128 stands for zero in the data rows.
Here are some points, each followed by its number:
array([113.,  76., 114., 106., 101., 182., 154., 140.]) 0
array([113., 148., 114., 175., 101., 115.,  89., 124.]) 1
array([113., 148., 114., 106., 101., 150., 154., 137.]) 2
array([113., 148., 114., 106., 166., 117.,  89.,  93.]) 3
array([113., 148., 114., 106., 101., 119., 154., 105.]) 4
array([113., 148., 114., 175., 166., 110.,  89., 135.]) 5
array([113.,  76., 114., 175., 101.,  96., 154.,  93.]) 6
array([113.,  76., 114., 106., 101.,  66., 154., 120.]) 7
array([196., 148., 203., 106., 166., 134., 154., 186.]) 8
array([113., 148., 114., 175., 166., 160., 154.,  99.]) 9
array([113., 148., 114., 106., 101., 123.,  89., 124.]) 10
array([113., 148., 114., 106., 166., 144.,  89., 121.]) 11
array([113.,  76., 114., 106., 101., 109., 154., 121.]) 12
array([113., 148., 114., 175., 101., 159., 154.,  92.]) 13
array([113., 148., 114., 106., 101., 102., 154., 100.]) 14
New points follow, each followed by the numbers of its three nearest points above by angle, nearest first.
array([113., 148., 114., 175., 101., 165.,  89., 140.]) -> 1 13 5
array([113., 148., 114., 175., 101., 107.,  89., 124.]) -> 1 5 10
array([196., 148., 203., 106., 166., 119., 154., 189.]) -> 8 11 2
array([113., 148., 114., 175., 166., 137., 154., 122.]) -> 9 5 13
array([196., 148., 203., 106., 166., 157., 154., 176.]) -> 8 2 0
array([113., 148., 114., 175., 166., 133.,  89., 120.]) -> 5 1 9
array([113.,  76., 114., 175., 166.,  93., 154., 105.]) -> 6 7 9
array([113., 148., 114., 175., 101., 124., 154.,  80.]) -> 13 6 9
array([113., 148., 114., 175., 101., 140.,  89., 156.]) -> 1 5 10
array([113., 148., 114., 175., 166.,  68.,  89., 129.]) -> 5 1 3
array([113., 148., 114., 175., 101., 117., 154., 117.]) -> 13 1 6
array([113., 148., 114., 175., 101., 130., 154.,  92.]) -> 13 9 6
array([196., 148., 203., 106., 166., 124., 154., 184.]) -> 8 11 2
array([196., 148., 203., 106., 166., 200., 154., 213.]) -> 8 0 2
array([196., 148., 203., 106., 166., 125., 154., 219.]) -> 8 2 5
array([113., 148., 114., 106., 101., 150.,  89., 132.]) -> 10 11 2
array([113., 148., 114., 175., 101., 138., 154., 108.]) -> 13 9 1
array([113.,  76., 114., 175., 166.,  85., 154., 116.]) -> 6 7 12
array([113., 148., 114., 175., 101., 201., 154., 132.]) -> 13 9 2
